(in the rows, 128 means zero)
One turn moves every row onto another: examples first, then more rows asked:
M: [ 91 155 141  95 134 145 139 121 127 144 112 112 124  94]
J: [155 118  68 132 123 145 141 129 131 138 132 132 123 142]
N: [ 94 101 166 139 108 133 133 147 124 105 146 146 102 124]
W: [162 141  77 128 125 125 129 136 127 151 121 120 103 121]
T: [145 106 119 118 152 139 100 100 133 157 154 101 100 151]
G: [151 129 136 122 131 143  67 124 128 130 141 125  83 132]
A: [ 86 126 129 104 136 170 156 113 131 126 125 120 150 118]
H: [130 128 146 114 139 118  78 119 119 162 110 111 162 132]
U: [ 92 146 142 104 117 170 129 132 127 105 114 139 134 100]
P: [163 135  77 134 108 144 118 147 127 126 121 147 109 126]
E: [ 89  88 152 136 127 128 155 128 126 131 155 123 111 136]
B: [145 147 144 140  99 119 124 148 131 105 137 176 135 112]
V: [ 97 114 167 130 122 106 135 141 123 139 143 119  84 113]
F: [140 153 139 128 130  84 147 127 129 161 138 130 129 109]
C: [131 126 149 122 123 138  65 133 118 130 111 138 162 133]
Z: [132 112 121 140 127 123 168 120 138 131 154 151 165 146]
L: [125 105 133 124 137 140  88 114 120 143 119 125 180 153]
X: [142  96 120 129 132 167  87 115 133 113 156 135 112 161]

F goes to B
E goes to V
Now these:
G goes to X
U goes to A
J goes to W
H goes to C

One turn moves every row onto another: examples first, then more rows asked:
mupem: [ 95  98 150 126  88 123 143 157 144 126 146 111 133 133 131 118 131]
rikav: [127 102  74 111  97 175  84  95 148 126 155 126 133  96 149 118  78]
gibub: [106  96 147 134 100 111 141 169 139 130 148 119 125 128 129 124 138]
Fakot: [106 100 128 142 100 104 140 170 142 128 149 105 130 119 128 117 145]
kod: [135  92  87 107  98 174  77 102 146 130 145 132 126 105 153 115  69]
ranug: [ 98 110 138 136  97 114 146 161 141 126 163 115 131 118 125 127 147]
mese: [123 110 101 132  93 148 133 110 116 160 136  99 132  47 104 142  97]
godun: [130  78 141 129 108  99 121 159 148 147 148  98 127 115 115 165 148]
gudo: [154  95  59 117 111 167  75 104 153 139 143 116 125  95 143 118  89]
Fiser: [142  92  81 122 117 159  70  78 159 140 149 133 144  98 117 150 131]
golom: [122  89 143 124 103 107 125 152 150 145 160 104 129 113 112 174 152]
vibek: [160  73  77 130 122 146  61  93 155 143 126 123 140 104 122 137 123]
mamum: [143 106  72 108 106 181  80  95 153 138 160 129 125  97 139 130  92]
Zel: [155  89  84 105 111 177  73 104 148 144 143 133 117 108 143 125  81]
Tefa: [142  87 112 135  99 138 124 126 111 167 110  98 123  59 112 130  83]
samad: [136  92  70 117 100 165  79 103 147 128 142 120 131  99 155 109  73]
kifo: [ 99  94 133 135  93 111 141 162 146 122 136  97 137 126 134 109 134]
keme: [153  75 105 116 119 161  64  87 154 147 133 144 133 114 122 148 116]
dorif: [ 87 109 132 133  87 119 147 152 150 120 151 102 141 121 129 119 141]
risod: [127  99 134 120  93 157 130 115 112 168 127 121 120  62 107 147  84]
Vitu: [124  87 129 133 106  98 124 154 151 142 155  92 133 107 112 167 156]

Vitu goes to golom
kod goes to samad
Zel goes to gudo
Now these:
Fiser goes to keme
ranug goes to gibub
risod goes to Tefa
dorif goes to mupem

One turn moves every row onto another: examples first, then more rows asked:
sonad: [139 122 141 150  92 141 147 137 128 137 132 139 149 112 102 140 123  92
 155 138 165 145  88 139 132  84 130 117 130 171  96 123 138 111 127 106
 142  73]
mota: [143 132 101  96 143 117 120 126 117 105  96 127  66 187 132  76  87 119
 136 140 152 153 125 142 130 147  82 146 123 141 127 154 132 153 108 134
 141  98]
golet: [139 125 139 145  98 148 151 147 128 135 141 150 150 116 103 138 127  91
 154 140 155 148  88 140 129  84 132 116 131 164  90 124 144 112 119 104
 143  73]
moko: [149 132 135 136 101 129 131 152 131 132 104 134 168 114  99 123 135 100
 145 143 145 135 102 127 147 101 163 127 129 175 106 133 163 120 153 103
 144  95]
Maliv: [ 99 121  80 142 151 114 157 141 101 117 143 126  68 170 123 106  95 114
 130 125 107 115 140 153  93 120 131 119 106 109 143 164 125 143 109 143
 146 105]
vati: [ 92 110 143 128 104 106 160 107 145 123 113 143 103 156 127 121 116 102
 163 124  74 106 135 147 109 116 124  90 112  94 162 130 132 102 139 131
 156 144]
lavot: [139 128  94 124 147 107 127 119  87 100 103 118  65 190 128  77  90 125
 139 136 136 148 118 142 140 137  76 152 129 122 128 156 117 141 108 133
 141 109]
budi: [170 136 130 138 113 120 113 155 128  89 100 145 161 135 103 149 148 112
 156 129 134 128  98 119 149 105 160 156 146 147 106 138 154 120 126 116
 126  80]
sike: [123 149  84 139 139 113 155 130 105 118 133 126  74 191 123  95 103 106
 135 134  93 105 143 164  85 126 134 124 106 112 160 156 136 132 113 149
 150 108]
bafeg: [131 148 101 118 149 101 134 113  96 109  98 121  79 187 132  79  79 116
 146 143 133 149 127 154 125 158  74 147 109 142 121 167 130 140 122 129
 131  95]
dumon: [ 98 118 121 117 126 108 160  99 153 104 123 139  98 124 131 123 104  94
 157 117  91 123 146 150 103 112 135  92 121  86 159 125 118 110 149 128
 142 145]
potub: [109 133 106 149 135 110 161 136 114 126 130 138  65 197 126 108 112 102
 131 118 106  90 144 148  84 121 136 108 104 120 131 160 128 139 110 136
 144  98]
Mobu: [142 142  97 127 146 108 129 123  94 120 110 128  67 196 129  71  87 123
 147 135 137 140 123 143 137 125  77 154 114 149 123 172 131 152 110 130
 144 100]
bolog: [119 125 136 114 117 109 140  74 136 107  91 110 102 170 139  81  87 109
 171 140  93 161 129 148 151 127  69 123 131 110 155 133 135  98 119 110
 148 129]
nabo: [138 132 136 148  98 145 149 146 124 134 137 149 152 113 105 137 119  88
 151 138 161 146  84 136 112  86 138 128 124 170  96 126 141 113 125 108
 150  73]
Bar: [154 140 133 144 111 129 130 139 122  91 131 155 154 128 118 161 131  99
 165 119 153 145  88 123 113  86 133 157 138 156  93 134 132 112 100 120
 138  66]
lage: [152 135 105 136 134 104 127 119 115 113  94 124  70 211 132  75  92 109
 141 132 138 124 115 132 134 143  71 135 121 137 122 160 125 141  97 133
 136  94]
noz: [165 139 135 132 113 112 113 145 129  90  99 138 170 130 111 146 146 110
 158 124 138 132 107 114 148 101 159 157 142 161 103 141 153 119 125 115
 132  89]
nima: [163 132 130 145 109 131 132 144 122  91 139 153 149 128 114 161 136  98
 164 123 149 135  86 131 119  85 134 146 144 145  90 130 134 106 100 126
 133  67]
zep: [135 145 108 126 135 113 131 110 104 112  94 119  69 205 129  71  83 115
 140 151 118 150 121 151 126 146  83 150 124 130 148 157 138 135 104 123
 150  94]
seba: [147 128 142 129 104 135 128 149 130 133 100 127 167 124  93 130 144 113
 153 145 145 132 106 137 151 102 160 135 128 176 103 135 162 121 143  98
 139  88]
Miza: [165 145 128 128 119 129 113 147 127  94  96 143 165 137 104 159 150 116
 158 127 132 132  95 118 145 102 154 160 140 157 106 143 149 114 120 114
 136  83]
Ral: [164 142 130 134 110 122 110 155 123  91 100 144 158 138 108 157 150 117
 151 123 137 125  99 114 146  99 162 155 138 152 109 143 148 119 125 123
 132  80]
rozak: [117 147  79 121 153 121 152 141 122 113 133 145  66 169 125 110 109 105
 123 117 115 113 146 147  84 124 145 117 104 116 142 156 124 153 118 144
 141 108]
ziro: [145 130 141 150 101 142 149 138 123 139 136 138 154 110 100 139 119  96
 157 145 165 137  91 146 123  87 140 117 132 171  95 128 141 108 125 103
 141  75]
dufu: [146 130 138 138 102 137 132 155 134 134 102 139 160 121  92 126 140 105
 145 147 141 139  99 128 158 106 158 127 133 166 105 130 164 127 144  94
 136  86]
der: [121 119 139 108 126 112 119  92 124  98  89 116  95 150 130  74  96 120
 175 131 105 152 118 137 165 127  70 124 141 104 157 127 122 109 141 120
 146 143]
Zit: [ 93 132 124 118 134 108 155  98 140 102 125 129 107 132 131 119 107  97
 175 117  65 122 131 162 103 128 120  97 109 105 163 142 127 102 154 141
 152 139]
gaman: [134 115 141 112 117 103 119  88 127 108  93 122 101 154 140  78  81 117
 188 140 114 153 113 140 158 119  58 134 138 123 148 139 132 100 138 130
 154 133]
nulo: [145 126 140 136  98 135 124 154 129 133  95 129 156 128  96 129 140 110
 144 142 152 135 106 125 157 103 157 131 131 176 104 135 160 126 148 101
 139  82]
vovu: [ 95 110 130 137 122 105 152 100 143 111 120 133 106 131 132 118  99 104
 180 124  71 118 132 146 110 103 126 110 122  91 168 142 131  96 158 130
 159 143]
nono: [162 146 127 151 116 136 133 136 121 100 131 154 154 122 111 168 126  98
 162 127 150 137  81 127 116  86 136 144 142 152  97 136 127 102 101 121
 137  69]
Tilo: [122 132 135 104 129 102 132  75 125 101  92 121 107 147 135  89  86 105
 182 136 106 158 120 148 146 147  58 120 131 125 144 136 125 100 146 129
 142 132]
femaz: [135 112 141 115 102 100 127  90 146 110  77 130 109 171 132  89  97 109
 173 138 107 139 107 129 159 136  58 118 129 111 153 128 130 103 125 128
 148 139]
Mariv: [126 102 142  92 115 105 128  84 148  97  85 121  98 141 138  89  84 109
 172 140 129 164 125 145 148 135  73 122 143 111 144 124 127 108 137 119
 143 135]
Letof: [ 80 111 124 127 130 119 149 115 139 117 131 122  98 129 127 104 104 110
 167 119  76 120 139 149 117 110 125  92 119  90 173 136 127 109 142 132
 153 139]
raka: [104 128 113 126 120 109 164  93 137 115 131 118 105 155 133 106 108  98
 165 123  70 117 150 159 108 107 118  99 114  91 167 132 134  94 130 136
 148 141]
romop: [158 137 132 150 103 130 133 137 123  95 137 153 150 121 114 169 133 100
 161 118 151 134  84 126 120  80 136 139 138 147  99 131 126 107 104 128
 137  72]
Rud: [104 138  85 150 151 110 161 134 110 124 136 140  73 175 121 112 106 109
 139 118  94 105 143 150  89 108 146 129  96 118 144 173 130 146 129 133
 150 110]
Sevi: [103 147  92 128 154 106 155 136 111 110 131 129  78 171 126 110  99 108
 139 123  94 111 137 168  81 139 135 124  87 123 142 175 133 143 130 142
 141 101]

Zit goes to Tilo
Miza goes to nono
Now these:
Ral goes to romop
vovu goes to gaman
noz goes to Bar
der goes to lavot
mota goes to rozak
nima goes to golet
potub goes to vati
bolog goes to zep

